Each row has a name. Each question is about the rows just above it.

Q: [134 156 153 139 132 142 164 152 191  67 138 172 141 110 112 182 131 111
 136  73]
U: [142 105 107  95  84 131 155 169 185  88 150 165 154 130 103 150 119 125
 138 121]
T: [134 156 153 139 132 142 164 152 191  67 138 172 150 110 112 182 131 111
 136  73]
K: [151 128  95  88 105 109 134 112 124  69 170 165 148 128 113 102 108 143
 152 122]
D: [134 156 127 139 132 142 164 152 191  67 138 172 150 110 141 182 131 111
 136  73]
How many entries does [134 156 153 139 132 142 164 152 191  67 138 172 141 110 112 182 131 111
 136  73] have? : 20
Number of entries in [134 156 153 139 132]: : 5
Number of entries in [142 105 107  95  84 131 155 169 185  88 150 165 154 130 103 150 119 125
 138 121]: : 20
Count the entries of [134 156 127 139 132 142 164 152 191  67 138 172 150 110 141 182 131 111
 136  73]: : 20
Number of entries in [151 128  95  88 105 109 134 112]: : 8
Count the entries of [151 128  95  88 105 109 134 112 124]: : 9
Number of entries in [142 105 107  95]: : 4

V: [111 139 102 123 108 179]
P: [ 79 158 112 139 136 140]
X: [154  95 149 104 129  91]
F: [ 87 114 115 113 131 148]
L: [ 80 124 150 127 158 154]
C: [ 89 127 132 120 144 157]
Count the entries of [ 79 158 112 139 136 140]: : 6
Number of entries in [89]: : 1
Count the entries of [111 139 102 123 108 179]: : 6
Count the entries of [79]: : 1
Number of entries in [ 80 124 150 127 158 154]: : 6

E: [136 163 121  86 131 130]
H: [105 140 109  71 104 159]
Z: [160  74 142 148 179  89]
Count the entries of [105 140 109]: : 3
Count the entries of [136 163]: : 2
How many entries does [105 140 109  71 104] have? : 5
Count the entries of [136 163 121  86 131]: : 5

kig: [115 133 171 134 130 133 134 129 125 120 127 142 136 126 128 141 132 127
 146 103 114 129 133 129 122 122 115 130 124 117 126 133 137 132]
sutiz: [117 141 102 122 127 135 120 122 132 133 164 102 137 133 140 126 144 131
 120 115 110 121 114 119 134 182 119 132 136 111 142 125 129 130]
lus: [118 130 141 138 125 118 120 119 120 114 123 123 132 131 120 137 127 133
 138 132 139 115 120 125 127 132 114 134 139 150 123 120 120 121]
sas: [123 149 136 124 123 135 131 132 132 134 139 142 120 132 121 112 146 121
 106 130 125 115 131 127 125 117 118 132 126 119 129 123 131 134]
Buso: [137 127 123 136 115 126 123 133 129 132 142 126 146 128 130 126 127 133
 132 123 141 143 125 120 132 128 122 137 142 126 124 125 122 122]
gonaf: [141 145 152 123 138 144 119 132 126 120 125 117 114 132 133 107 125 125
 112 114 133 118 133 139 133 108 137 126 125 110 134 141 129 128]
zes: [118 113 142 128 137 136 126 124 134 133 124 116 123 125 125 145 125 125
 134 135 132 120 135 113 124 144 122 128 127 145 132 138 131 135]
zif: [152 119 120 126 118 114 105 123 119 132 126 120 122 125 121 141 124 122
 142 136 126 126 128 138 106 124 106 122 126 139 139 117 125 121]
fon: [151 123 159 139 125 114 131 122 131 139 112 141 121 135 126 134 126 131
 118 148 136 132 124 127 116 123 155 128 129  90 133 131 128 123]
Gotez: [131 150 112 127 144 126 125 132 124 142 139 127 111 136 120 124 119 131
 134 135  99 131 146 146 112 115 126 125 124 156 122 128 137 129]
Zasut: [123 138 123 126 130 109 143 129 120 140 128 120 137 128 129 113 125 125
  81 133 143 132 138 153 143 150 110 117 117 102 136 122 129 121]
Count the entries of [118 130 141 138 125 118 120 119 120 114 123 123 132 131 120 137]: : 16
How many entries does [137 127] have? : 2
Number of entries in [152 119 120 126 118 114 105 123 119 132 126 120 122 125 121 141 124 122
 142 136 126 126 128 138 106 124 106 122 126 139 139 117 125 121]: : 34
How many entries does [151 123 159 139 125 114 131 122 131 139 112] have? : 11
How many entries does [137 127 123 136 115 126 123 133 129 132 142 126 146 128 130 126 127 133
 132 123 141 143 125 120 132 128 122 137 142 126 124 125 122 122] have? : 34
Number of entries in [117 141 102 122 127 135]: : 6

N: [114 138 139 114 125 131 124 132 129 112 148 175 118 144 116 159 148 135
 148 121 149 159  94 124 144 102 132 107 147 146 149 157 102]
M: [105 131 138 122 124 136 126 125 125  98 154 167 116 144 121 147 146 138
 155 127 155 157  99 124 147 105 126 111 147 148 153 155 100]
A: [108 134 138 121 124 136 126 127 126 100 153 169 116 144 119 151 147 137
 153 125 153 158  97 123 146 104 129 110 147 148 152 156 100]
R: [104 129 137 123 124 137 127 124 123  98 156 165 115 144 121 145 145 138
 156 128 156 156 101 125 146 105 125 111 147 148 153 154 100]
G: [112 136 138 116 124 134 125 129 127 101 151 173 117 144 117 155 148 135
 150 123 152 158  96 121 145 103 130 108 147 147 150 156 101]
S: [107 132 139 120 124 136 126 125 125  99 154 168 116 144 120 150 147 138
 154 124 152 158  97 124 145 103 129 109 147 150 151 157 101]
B: [107 132 139 120 124 136 126 125 125  99 154 168 116 144 120 150 147 138
 154 126 154 157  99 124 146 106 127 110 147 147 152 157 100]
W: [112 137 139 115 125 132 124 131 128 103 149 173 118 143 117 157 149 135
 149 123 149 158  95 124 144 102 131 107 147 148 150 157 101]
How many entries does [105 131 138] have? : 3
Count the entries of [105 131 138 122 124 136 126 125 125  98 154 167 116 144 121 147 146 138
 155 127 155 157  99 124 147 105 126 111 147 148 153 155 100]: : 33
Number of entries in [104 129 137 123 124 137 127 124 123  98 156 165 115 144 121]: : 15
Count the entries of [105 131 138 122 124 136 126 125 125  98 154 167 116 144 121 147 146 138
 155 127 155 157  99 124 147 105 126 111 147]: : 29
Number of entries in [112 136 138 116 124 134 125 129 127]: : 9

zaz: [119  74 173 175]
Duri: [ 91 136 127  86]
Bod: [ 93 103 130 121]
mif: [ 89  85 189 121]
leku: [ 91 136 127  80]
Count the entries of [119  74 173]: : 3
Count the entries of [89]: : 1
Count the entries of [119  74]: : 2
How many entries does [91] have? : 1

tar: [102 113 115 118  90 128 109 122 126]
Gaziv: [111 118 113 126 109 124 132 112 123]
zapop: [151 141 137 129 151 136 116 130  99]
tofi: [ 87 119 100 117  79 114 125 120 159]
gutuz: [111 118 113 126 109 124 128 107 133]
foro: [151 121 145 121 156 135 122 149 107]
sedo: [117 152 113 135 104 130 105 102 114]
mavo: [111 118 113 126 109 124 129 107 133]
zelu: [146 107 138 114 147 142 119 155  95]
Fini: [ 91 124  80 118  83 126 145 132 122]
zisi: [134  96 155 109 138 120 122 157 131]
ligu: [129  99 128 120 131 135 132 137 112]
How many entries does [111 118 113 126 109 124 129 107 133] have? : 9
Number of entries in [151 141 137]: : 3
Number of entries in [117 152 113 135 104 130]: : 6
Number of entries in [111 118 113 126]: : 4
Count the entries of [151 141 137 129 151 136 116 130]: : 8
Number of entries in [146 107 138]: : 3

Bor: [107 140 102 112  71 108 150  98 147 121  84  95 122 134 117 136 141 122
 113 155 113 139 143  87 126 142 127 129 134 126 117]
dak: [138 130 120 129  91 135 181 107 126  95 133 120 128 158 112 138 141 111
 138 164  95  95 141 133 124 149 139 123 167 145 110]
rati: [124 148 100 127 151 127  91 131 110 150 115 139  92 125 123 150 129 124
 100  98 140 137 153 106  96 143 107 134 103  82 139]
vudi: [101 103 117 119  86 130 155 125 151 120  99  90 150 145 115 125 142 129
 141 172 110 137 127 111 152 137 134 111 138 104 108]
furam: [120 112 108 113 152 143  79 123 167 144 100 126 116  91 117 107 110 125
 104 115 109  93 130 135 141 116  97 138 121 115 113]
sibim: [140 122 108 133 179 164  78 149 120 140 128 144 106 115 124 138 130 126
 118 114 143 117 131 133 117 133 122 127 113  75 110]
ger: [129 126 152 130 142  99 119 134 108 145 138 155 148 118 162 108 107 136
 131  93 159 184 103 136 110 114 124 134 113 153 151]
kasag: [143 148 141 139  93 124 176 108 126 101 142 108 130 148 136 153 148 129
 152 162 111 122 128 127 140 131 162 118 161 167 126]
beso: [106 148 120 117  66 117 148 118 148 133 142 107 145 163 123 116 135 147
 108 151 142 174 131 104 122 136 151 130 126 110 137]
vif: [129 126 152 130 142  99 119 134 108 145 138 155 148 118 162 108 107 136
 131  93 159 184 103 136 110 114 124 134 113 114 113]
Kofuv: [124 148 100 127 151 127  91 131 110 150 115 139  92 125 123 137 137 111
 110 133 127 141 147  91 107 154 105 129 117  81 105]
foge: [144 129 103 125 129 175 123 135 135 121 164 142 119 157  99 113 130 125
 105 147 128  97 139 144 108 149 138 135 143  81 104]
Number of entries in [120 112 108]: : 3
Number of entries in [144 129 103 125 129 175 123 135 135 121 164 142 119 157]: : 14
Number of entries in [107 140 102 112  71 108 150  98 147 121  84  95 122 134 117 136 141 122
 113 155 113 139 143  87 126 142 127 129 134 126 117]: : 31
Count the entries of [106 148 120 117  66 117 148 118 148 133 142 107 145 163 123 116 135 147
 108 151 142 174 131 104 122 136 151 130]: : 28
How many entries does [124 148 100 127 151 127  91 131 110 150 115 139  92 125 123 150 129 124
 100  98 140 137 153 106  96 143 107 134 103  82 139] have? : 31

pozuf: [122 137 128 144 128 124 138 124 121 114]
Nosa: [115 134 134 140 115 134 136 131 125 128]
dez: [108 136 139 137 126 143 122 125 115 120]
doku: [157 139 124 115 105  81 118 107 104  95]
Count the entries of [122 137 128 144 128 124 138]: : 7
How many entries does [122 137 128 144 128 124] have? : 6
How many entries does [122 137 128 144 128] have? : 5
How many entries does [108 136 139 137] have? : 4

luzup: [167 142 123 132 134 120  93 122 149 146 116 149 123 134 136]
Zove: [159 148 155 129 127 132 122 122 139 137 121 132 133 115 128]
suvab: [ 94 119  94 123 118 138 163 135 107 110 140 106 136 117 117]
med: [151 145 148 123 106 129 115 139 133 126 128 136 142 115 113]
sodid: [106 101  99 134 144 112 107 127 130 132 127 141 109 162 144]
mig: [125 143  65 124 122 148 172 124 115 119 133 101 142  95 117]
Vez: [143 150 153 125 121 145 155 123 125 125 128 111 142  98 119]
Count the entries of [151 145 148 123 106 129 115 139 133 126 128 136]: : 12
Number of entries in [125 143  65 124 122 148 172 124 115 119 133 101 142  95 117]: : 15
Count the entries of [ 94 119  94 123 118 138]: : 6
How many entries does [167 142 123 132 134 120  93 122 149 146 116] have? : 11
Count the entries of [125 143  65 124 122 148]: : 6
Number of entries in [ 94 119  94 123 118 138 163 135]: : 8
How many entries does [143 150 153 125 121 145 155 123 125 125 128 111 142  98] have? : 14

Regen: [124 113 146 132 149 126 147 114 149 111 117 138 137 122 123 115 133 162
 157 133 119 126 110 107 158 109  86 158 138 123 147 129 101 109 120 130
 139 128 147 172 122 111 126 160 158 137 137 131 118]
valep: [122 107 123 132 123 141 156 114 122 118 138 110 146 117 123 119 117 132
 145 152 118 127 107  98 135 104  94 142 145 145 131 117 132 108 121 135
 131 134 148 123 134  98 126 136 137 146 151 147 135]
giku: [124 113 146 132 149 126 147 114 149 111 117 138 137 122 123 115 133 162
 157 133 119 126 110 107 158 109  86 158 138 123 147 129 101 109 120 130
 139 128 119 124 128 115 125 113 134 151 134 127 129]
Count the entries of [124 113 146 132 149 126 147 114 149 111 117 138 137 122 123 115 133 162
 157 133 119 126 110 107 158 109  86 158 138 123 147 129 101 109 120 130
 139 128]: : 38
How many entries does [124 113 146 132 149 126 147 114 149 111 117 138 137 122 123 115 133 162] have? : 18

lup: [117 121 129 125 141 127 127 128 101 131 128 122 131 127 148 125 125 135
 128 135 137  73 127 128 104 124 122 123 139 124 140 140 132 142 124 123
 169 125  94 139 124 129 101 109 140 124 130 115 153 124 118 143 120 119]
rema: [120  90 125 151 127 136 110 137 131 127 114 118 127 128 138 124 117 133
 118 121 131 161 125 134  90 112 143 135 133 105 139 118 133 107 114 127
 128 148 146 150 122 148 135 185 120 131 124 121 134 115 137 118 140 139]
Vol: [130 152 135 113  96 134 145 120 108 132 130 118 119 122 136 129 127 134
 159 133 111  69 131 119  95 128 149 111 127 134 134 137 133 126 117 120
  91 141 171 146 141 125 145  96 134 135 128 132 118 135 125 112 131  93]
gegiv: [105 156 124 138 109 122 113 123 118 119 188 138 117 123 125 128 141 128
 109 120 135 148 127 111 104 106 101 115 110 115 128 135 145 127 117 141
 145 130 151 143 122 132 121 142 127 123 131 140 109 128 114 133 123 122]
Fulaf: [109  94 132 103 123 131  93 115 110 131 102 150 114 138 125 114 118 120
 144 120 139 131 124 129 146 147 110 117 113 108 143 116 135 134 135 136
 138 138 121 151 131 135 120 111 112 131 126 160 115 128 121 137 113 108]
kug: [142 114 121 146 128 123 145 115 130 138  96 142 113 122 138 120 127 109
 130 139 129 126 134 122 168 123 122 137 154 136 113 127 129 135 128 143
 136 123 138 151 120 131 117 150 123 128 126 115 132 122 123 115 129 125]
kovos: [120  90 125 151 127 136 110 137 131 127 114 118 127 128 138 124 117 126
 118 121 140 161 125 134  90 112 143 124 133 124 139 127 133 107 114 127
 128 148 146 150 122 148 135 185 120 131 124 121 134 115 137 118 140 139]
buzu: [117 121 129 125 141 127 127 128 101 131 128 122 131 127 148 125 125 135
 128 135 137  73 127 128 104 124 122 123 139 124 140 140 132 142 124 123
 169 125 158 139 130 120 127 135 139 122 131 134  90 135 133 118 147 115]
Count the entries of [120  90 125 151 127 136]: : 6
How many entries does [109  94 132 103 123 131  93 115 110 131 102 150 114 138 125 114 118 120
 144 120 139 131 124 129 146 147 110 117 113 108 143 116 135 134 135 136
 138 138 121 151 131 135 120 111 112 131 126 160 115 128 121 137 113 108] have? : 54
How many entries does [120  90 125 151 127 136 110 137 131 127 114 118 127 128 138 124 117 133
 118 121 131 161 125 134  90 112 143 135 133 105 139 118 133 107 114 127
 128 148 146 150 122 148 135 185 120 131 124 121 134 115 137 118] have? : 52

Kasu: [127 132 129 126 126 127 128 129 129 132 128 128 125 125 131 125 130 134
 131 128 132 129 132 128 129 129 129 124 130 128 127 129 128 127 127 125
 130 126 132 131 131 129 128 130 131 124 126 129 125 125 127 128 127 129
 127 128 126 129 130 132 128 128 124]
nam: [164 145 143 138 144 125 119 148 114 145 139 136 139 108 123 103 154 153
 136 125 120 160 121 162 138 121 123 126 188 142 103 181 139 122  96 164
 124 142 152 107 130  80 114 179 142 153  83 158  77 124 130 100 114 142
 164 138  95 127 137 115 128 101 161]
zemat: [127 132 129 126 126 127 128 129 129 132 128 128 125 125 131 125 130 134
 131 128 132 129 132 128 129 129 129 124 130 128 127 129 128 127 127 125
 130 126 132 124 131 113 124 148 135 133 112 138 110 125 126 119 123 134
 140 131 116 128 133 127 127 119 136]
zarag: [139 136 133 131 132 126 124 134 125 135 130 124 130 119 129 117 137 141
 133 128 126 139 128 140 132 125 126 125 149 131 119 147 132 125 116 139
 128 131 140 123 131 113 124 148 135 134 112 158  77 124 123 100 114 142
 164 138  95 127 137 115 128 101 161]
sov: [139 136 133 131 132 126 124 134 125 135 130 124 130 119 129 117 137 141
 133 128 126 139 128 140 132 125 126 125 149 131 119 147 132 125 116 139
 128 131 140 123 131 113 124 148 135 134 112 138 111 125 126 119 123 134
 140 131 116 128 133 127 127 119 136]
Number of entries in [139 136 133 131 132 126 124 134 125 135 130 124 130 119 129 117 137 141
 133 128 126 139 128 140 132 125 126 125 149 131 119 147 132 125 116 139
 128 131 140 123 131 113 124 148 135 134 112 138 111 125 126 119]: : 52
Count the entries of [139 136 133 131 132 126 124 134 125 135 130 124 130 119 129 117 137 141
 133 128 126 139 128 140 132 125 126 125 149 131 119 147 132 125 116 139
 128 131 140 123 131 113 124 148 135]: : 45
Number of entries in [139 136 133 131 132 126 124 134 125 135 130 124 130 119 129 117 137 141
 133 128 126 139 128 140 132 125 126 125 149 131 119 147 132 125 116 139
 128 131 140 123 131 113 124 148 135 134 112 138 111 125 126 119 123 134
 140 131 116 128 133 127 127 119 136]: : 63
How many entries does [139 136 133 131 132 126 124 134 125 135 130 124 130] have? : 13

paga: [168 130 163 120 140 112 152 141 132 131  85 120 101 163 147]
Tiro: [143 114 147  85  82 118 152 154 142 123 145 139 108 129  93]
Lozug: [168 130 163 120 140 112 127 141 132 131  85 120 101 163 147]
Count the entries of [143 114 147  85  82 118 152 154 142 123 145 139 108 129]: : 14
Count the entries of [168 130 163 120 140 112 152 141 132 131  85 120 101 163 147]: : 15
Count the entries of [168 130 163 120 140 112 127 141 132 131  85 120 101 163 147]: : 15
Count the entries of [143 114 147  85  82 118 152 154 142 123 145]: : 11

Tos: [125 142  87 164]
gor: [156 189 179  96]
Zono: [129 152 127 116]
Mura: [111 118 169 111]
ponis: [111 118 169 132]
fev: [ 95 143  95 136]
How many entries does [111 118] have? : 2
How many entries does [129 152 127 116] have? : 4
How many entries does [156 189] have? : 2
Number of entries in [111 118 169 111]: : 4
How many entries does [156 189 179  96] have? : 4

Zotu: [128 133 132 130 158 134  88  88]
Bur: [128 133 132 130 158 147 105  96]
siv: [142 121 160 156 146 159  92 109]
How many entries does [128 133 132 130 158 134  88  88] have? : 8
Count the entries of [128 133]: : 2
Number of entries in [142 121 160 156 146 159  92 109]: : 8

nuraz: [131 138 110 120 123 122 115 143 124 142]
gizud: [124 101 153 132 122 131 119 132 120 132]
lida: [163 173  99  90 112 135 119 148 138 144]
Soz: [117 126 118 129 132  89 127  92 107  76]
dugu: [143 116 147 116 111 134 117 139 120 136]
gab: [166 162 121 106 111 150 132 156 129 181]
nada: [154 131 141 106 110 154 118 154 138 156]
Loba: [120 132 122 139 140  99 141 105 102 120]
guv: [149 123 164 122 129 155 141 141 129 172]
tati: [124 123 121 116 110 117 115 116 120  98]
How many entries does [143 116] have? : 2
How many entries does [149 123 164] have? : 3
Number of entries in [149 123 164 122]: : 4
Count the entries of [154 131 141 106 110 154 118 154 138]: : 9
Number of entries in [124 101 153 132 122 131]: : 6
How many entries does [143 116 147 116 111] have? : 5
Number of entries in [163 173  99  90 112 135 119]: : 7

